One vector is turned by the same rotation once a tick. Each row is the vector after some number of ticks, and that number follows the row.
The counts run from 0 to 407.
[-26 -22   1  -2  -7 -15  -2  -4  22 -21 -36   3   0   2  28  -5 -14  27
  -3  21 -12  22   8  -2   8  -9   5 -18 -33   1  -8 -14  15  17 -18 -16
  -1   6   6  12  -2  10 -11   2  -5 -29  37 -23  -4 -12 -32   6  -2 -14
  -3  31  -3   1  -5   7  -1  -9 -21   6  32 -31   4  -8  13  27   0  -2
   2  32  -9]	217
[-17  -9  -8   9  21  -9 -10   7  26 -15 -31   1  21   7  36  17  -7  28
   0  15 -16   9  15   4  17   7  -7 -20 -22  16   5 -16   2  33  -3 -31
  -2   3  -3  -6   1   3  -4   0  11 -16  29 -18 -10  -8 -43  -2  -2 -17
  14  16  -6 -15 -14   0 -16   5 -15  -5  34 -17  14  -8  20  14 -14  11
  -3  25 -23]	77
[ -9   3  -8  -1   1  -2 -18  -3  18 -13 -40   1  14   9  47  19 -31  26
   6  29 -11  15  10  19  10   5   5 -14 -18   5 -12  -1  10  20  -8 -30
   6  11   2   8   4  15  -8  -9   3   4  25 -21  -8 -11 -46 -13  17 -10
   0  24  -1 -12  -1  -9  -8  -5  -7  -4  33 -20   8   6   4  -4   1  15
  -7  34 -12]	310
[-22 -16  -3  11   3  -7 -18   5  15  -8 -17   1  10   7  41   6 -22  21
   5  18  -8  11   4  11  19 -20  -2  -7 -15   5   2 -16  20   6 -30 -30
   6  12 -13   6  19  19  -3   0 -13 -11  30 -20  -4 -23 -46 -16  -3 -18
  -1  29  -3   8   1 -10  -8 -22  -4  -5  33 -23  16  16   5  17   4   1
  -5  29 -10]	43
[-28 -32  -9   6   7  -3 -12  -3  23  -7 -27  -3   4  10  40   8 -10  27
   4   4  -7  18   7  -2  16 -18  -1 -10 -33   9   9 -14  11  11 -13 -18
   2  15   6  -1  15   3 -14   3   9 -17  28 -33  -2  -9 -38  -6  -5 -14
   9  22  -7  -3 -16   0 -13 -19 -16  -4  38 -31  12   2   8  19  -3  -6
  -4  23 -15]	59
[-17 -12   0  16   2 -11 -21  20  29  -5  -9   0  -3   4  37  15 -15  26
  -3  31 -10   7  -4   8  15  -5   1 -14 -16  16  27  -8  16   5  -3 -29
  -5  -1 -22   2   4  24  -7  -2  -7  -9  34  -9 -14  -1 -39  -9  -2 -14
  12  12   4  18  13  -8   2  -8   9  -4  39 -17  17   3  11  28  -8  14
 -17  37  -9]	269
[-23 -14  -2   7  -1  -9 -11  -9   3 -18 -26  -2   9  -1  54   2 -27  21
  -2  27 -14  29  14  20  11  -5   9  -8 -17   9   1  12  16   7  -4  -8
 -12  13 -11  14   6  29   5  -2  -5 -11  13 -24 -15 -11 -39 -18 -11  -1
   0  24  -8  -4   8 -13   3  -3   5 -19  39 -17   4   7   1  13   2   7
 -14  36 -16]	23
[-21 -24  -6   1  -4  -2  -3   6  24  -8 -20  11   6   6  54   6 -10  32
 -15  30 -18  37  -6   3   6  -9   4 -20 -18  13   5  -2  11   7   1 -21
   4   1  -9  -3   1  12 -23 -16 -21   3  23 -24  -1   0 -27 -25  11  -4
   1  28  -4   3   7   0  -4   3  -4  12  37 -22  16   6  -1  18  -2   1
 -19  27   3]	128
[-23 -17  -1  16   6 -20  -6  -3  23 -19 -14   1   0  11  49  -6  -8  27
  -7  29 -21  18  13   3   9   7  -8 -11 -24  13  12   8  14  18   9 -22
 -14  11 -18  11  -9  15   5  -2   5 -19  22 -14 -10  10 -28  -7 -11  -2
  10  11  -2  -3 -10  -2 -15   7   6 -12  40 -21  19   0   6  31  -8   8
  -5  40 -14]	249
[-24  -3  -1   6   4 -19   9  -2  21 -27 -30   8  15   7  35   1 -12  34
 -11  21 -20  11  15  -7   8   8 -11 -20 -30   8   1 -14  12  24  -5 -20
   5   6 -11   9  -2   3 -11  -9   2 -19  35 -14  -8  -9 -31   5   0 -21
   3  32   2  -1 -10  -1 -14  -3 -22   3  29 -23   7  -1   9  28  -1   6
  -9  37  -7]	230
[-10   5   1   2  -6 -10 -12  -1  21 -18 -38   0   2   2  32  21 -31  31
  -1  29 -14   6   7   8   7  12   6 -21 -25   8   7  -1   9  18   6 -16
   0   7  -2  12  -4  19 -16  -9   9  -5  34 -13 -19  -2 -41   4  11 -13
   6  23   7   3  10 -11   6  -5  -5  -5  36 -15   2  -8  10  11   2  22
 -22  44 -11]	0
[-28 -31  -9   6   6  -3 -13  -2  23  -6 -27  -3   3  10  40   8 -11  26
   4   5  -6  18   6  -1  17 -19  -2  -9 -33   9  10 -15  12  10 -14 -18
   3  15   5   0  16   3 -14   3   8 -16  29 -32  -2 -10 -38  -7  -5 -13
   8  23  -7  -2 -16  -1 -14 -20 -16  -3  38 -32  12   4   7  19  -2  -6
  -3  24 -15]	58
[-17 -15  -3   3   0  -1  -4   3  32 -17 -38  10   4   6  42  15  -4  33
 -11  27 -14  24  14   1   6   6  -2 -24 -30  20  13  -8  -2  22  14 -13
  -4  -5  -2  10 -14  12 -17 -13   6  -6  31 -17  -8  12 -25  -4   1  -4
   3  18  -4  -4 -10  -2  -4  19  -7   6  41 -20  -3 -13  10  17  -9  17
  -3  34  -7]	395
[-20 -17   9  13   8   2 -17  11  13 -15 -28  11  18 -10  36   9 -18  19
  -4  18 -18  19  18  18  21 -12   7 -19  -5  10   4 -17   5  14 -23 -10
  -6   4  -7   3  -1  26   0   5 -16 -19  32  -9 -13 -24 -44 -16 -15  -7
   1  28 -14  -1  11  -8   3  -2   2  -6  37 -11   6  -8  26  11  -2  11
 -10  27 -20]	190
[-19 -23  -7   3   3 -12 -17   8  28 -11 -26  -5  -1   7  39  10  -3  22
   0  37  -5  26   6  12   9  -4   4 -18 -25  23  10  -5   6  21   2 -29
 -16 -13 -10  13  -6  27   3  -4  -4 -18  23 -24  -9   7 -34  -3 -10  -4
   0   8  -5   0  -3   0   7  22   2  -4  40 -21   2  -7   7  25 -18  15
  12  28 -13]	99
[-17 -17   0   2   0 -10  -3  -3  21 -21 -32   5   4   2  43   7  -9  29
 -12  33 -22  30  11   5   4   8   4 -27 -22  18   6   4   1  25  15 -11
 -14  -4  -6  11 -17  21  -9 -11  -3 -13  23 -19 -13  10 -28  -4  -5   1
   1  18  -5  -6   3  -2   6  25   1  -4  41 -13   4 -15   8  20  -9  17
 -11  34 -11]	404
[-23  -4  -1   5   4 -20   9  -2  21 -27 -30   8  14   6  33   0 -12  33
 -10  20 -19  12  14  -7   8   7 -10 -20 -30   7   0 -15  12  24  -6 -21
   5   6 -10   9  -1   3 -11  -8   2 -21  35 -15  -8 -10 -31   6   0 -22
   2  32   2  -1  -9  -1 -13  -3 -23   3  29 -23   6  -2   9  28  -1   6
  -9  37  -7]	229
[-24  -3  -2  12   7 -16   8  -1  23 -26 -25  11  14  10  45   0  -9  34
 -13  24 -21  13  20  -4   8  11 -15 -15 -29  11   6  -8  12  21   3 -20
   2   8 -17  10  -4   4  -6 -10   6 -14  31 -11  -7  -2 -27  -4  -2 -15
   6  27   0  -3 -15  -4 -21   1 -15   0  32 -23   7   3   7  26  -3   8
  -7  40  -7]	236
[-11  -2  -9   0  -1  -1 -18  -9  17 -13 -40  -1  11  12  50  17 -29  25
   7  28  -8  16  13  19  10   0   2 -10 -22   8 -10  -1   9  18  -8 -28
   5  11   0  17   5  18  -5 -11   6   4  23 -24  -6  -7 -43 -14  11  -7
  -5  23  -2 -10  -8 -13  -9  -2  -4  -7  35 -22   2   9  -1  -2   2  15
   2  35 -11]	315
[-17 -31  -1   4   7  -8 -18   7  34  -7 -25   2   0   8  26   7  -3  25
   2  17 -17  15  -3  -4  14 -11   1 -27 -21   9   2 -23   4  28 -15 -34
  -1   0   7  -4  -5   6 -16   2  -7 -23  39 -22  -1  -4 -39   2   1 -12
   5  17  -4  -3  -6  10  -6   1  -8   7  37 -22  25 -14  20  22 -10   3
   1  21 -14]	373
[-20 -29  -5   0  -5  -3  -6  -3  23  -8 -21   8   1   9  54   2 -13  31
 -11  28 -22  37  -8   1   5  -9   6 -21 -19   9  -1   3  11  12   2 -21
   1   9  -2  -2  -2   9 -24 -14 -17   1  22 -27   0   3 -28 -23  13   0
   1  26  -3  -2   5   3  -6   1  -1   8  39 -22  24   3  -1  16   1  -1
 -20  28   0]	133
[-16 -25  -1   3   7  -8 -17   9  35  -8 -28   3   2   8  24  11  -4  27
   1  18 -16  11  -2  -4  14  -8  -1 -29 -21  10   3 -25   3  30 -13 -34
   1  -2   6  -3  -6   5 -18   0  -5 -20  42 -19  -2  -3 -39   4   4 -14
   5  18  -2  -2  -6   8  -6   3 -10   9  36 -21  21 -15  21  21 -10   7
   0  23 -13]	376
[-26 -40  -4  11  12   1 -16   7  27  -4 -17   7   7   7  46   0   1  22
  -3  14 -14  28   6   4  19 -22  -1 -14 -17  13   6 -16   7  13 -18 -25
  -4   5  -3  -5   3   9  -6   3 -12 -17  27 -24   3  -8 -34 -21 -11  -3
   5  18 -15  -5 -12   5 -15  -2  -2   2  40 -25  22   0  15  20  -9  -5
   4  17 -14]	360
[-20 -19  -8   2   1  -9 -14 -18   6 -15 -30 -11   8  11  45  10 -22  20
   8  17  -8  19  12  11  12 -14  -3 -14 -25  15   0  -3   7  22  -9 -18
  -5   9  -5  22  11  25  -1  -9   3 -12  17 -36  -9  -7 -45  -3 -14  -8
 -11  25  -4  -4  -9 -17   4   5  -1 -20  39 -18   0   6  -8  13   2  11
   1  29 -16]	328
[-22 -21  -7   5   6 -12 -11 -14   3 -15 -24 -10  14   8  41  10 -19  20
   5  13 -11  18  10   8  14 -17  -5 -17 -21  18   3  -9   6  24 -12 -18
  -6   6 -11  17  15  25  -1  -8  -2 -16  18 -35 -10 -13 -47  -2 -19 -13
 -10  27  -5  -1  -5 -18   7   5  -2 -22  38 -14   4   5  -6  19   1  10
  -5  25 -17]	333
[-19 -22  -6   0   1 -16 -12  11  22 -12 -22  -5   2   3  34  10  -6  23
  -3  36  -7  26  -3   8   8  -7   6 -24 -21  23  11  -9   7  21   0 -28
 -13 -17 -15   9  -1  29  -4  -7 -15 -19  25 -26 -11   1 -37   1  -9 -11
  -3  16  -1   8   9  -1  16  20   0  -2  37 -16   4  -7   4  30 -15  13
  -1  26  -9]	106
[-15 -11  -3   4   2  -1  -8  10  38 -13 -36  10   5   9  34  19  -4  33
  -8  24 -13  13  10  -2   9   4  -6 -26 -28  18  12 -21  -2  24   4 -23
   4  -6  -1   6 -11   7 -20 -12   5  -7  40 -14  -5   7 -30  -1   6 -12
   4  20  -1  -1 -11  -1  -8  12 -12  12  37 -21   2 -12  14  16  -9  17
  -1  32  -6]	388
[-12  -6  -7  -5   2  -7 -15   2  17 -11 -37  -2  11   1  40  18 -30  29
   2  25 -16  21  -2  14   9   5  17 -20 -18   4  -7   3  12  19  -3 -23
   0  10   8  -7   5  11 -16  -2  -1  -4  23 -24 -14 -13 -47  -9  19 -11
  11  23  -1 -11  14  -1   1  -9 -11  -3  34 -18  16  -4  12   2  -3   8
 -24  30 -16]	300
[-19 -19  -6   0   1 -16  -9  13  21 -12 -20  -3   5   2  33  11  -7  25
  -6  36  -9  26  -5   6   8  -8   5 -25 -20  23  12 -11   8  20  -2 -28
 -10 -18 -17   7   2  28  -7  -9 -19 -16  26 -25 -12  -3 -37   0  -7 -14
  -3  20   0  10  13  -2  17  18  -2   0  36 -14   5  -5   3  31 -14  13
  -6  26  -7]	109
[-16  -7  -8  10  19  -6 -13  11  30 -14 -31   4  18   9  42  17  -5  27
  -1  24 -13  12  19  10  16   9  -7 -16 -21  19   6 -14   2  29  -1 -34
  -3  -2  -8   0  -4   9   2  -3   9 -11  28 -14  -8  -2 -39  -7  -2 -12
  11  12  -7 -13 -16  -1 -17  12  -9  -3  35 -18   9  -5  18  12 -17  16
   7  28 -19]	83
[-16  -8  -8  10  17  -5 -14  12  31 -13 -31   5  16  10  43  16  -4  26
  -1  27 -11  13  19  12  15   8  -7 -15 -21  20   7 -12   2  27   0 -34
  -5  -4  -9   3  -6  12   3  -3   8 -11  28 -14  -7   0 -38  -9  -3  -9
  10  10  -8 -13 -17  -1 -17  14  -6  -2  36 -20   7  -4  16  13 -17  16
  10  29 -18]	85
[-25 -28  -9   5  13  -8  -9  -3  22 -11 -30  -5   9   8  35  10  -9  28
   3   3 -12  16   7  -4  16  -9  -1 -17 -32  10   7 -13   7  22  -8 -19
  -2  13   8  -6  11   0 -14   4  12 -21  27 -32  -6  -9 -41   1  -5 -15
  13  20  -6  -9 -14   2 -11 -12 -19  -7  38 -26  15  -6  13  19  -7  -2
  -9  22 -21]	65
[-11   7   1   3  -6  -8 -11   0  19 -19 -38   1   5   2  35  21 -31  31
  -2  29 -14   7  10   9   7  12   5 -20 -24   9   8  -1   9  17   6 -14
   1   7  -5  13  -2  19 -15 -10   9  -3  33 -13 -19  -3 -41   1  10 -14
   5  24   6   3  10 -13   5  -4  -5  -6  36 -15  -1  -6   9  10   2  22
 -22  44 -11]	2
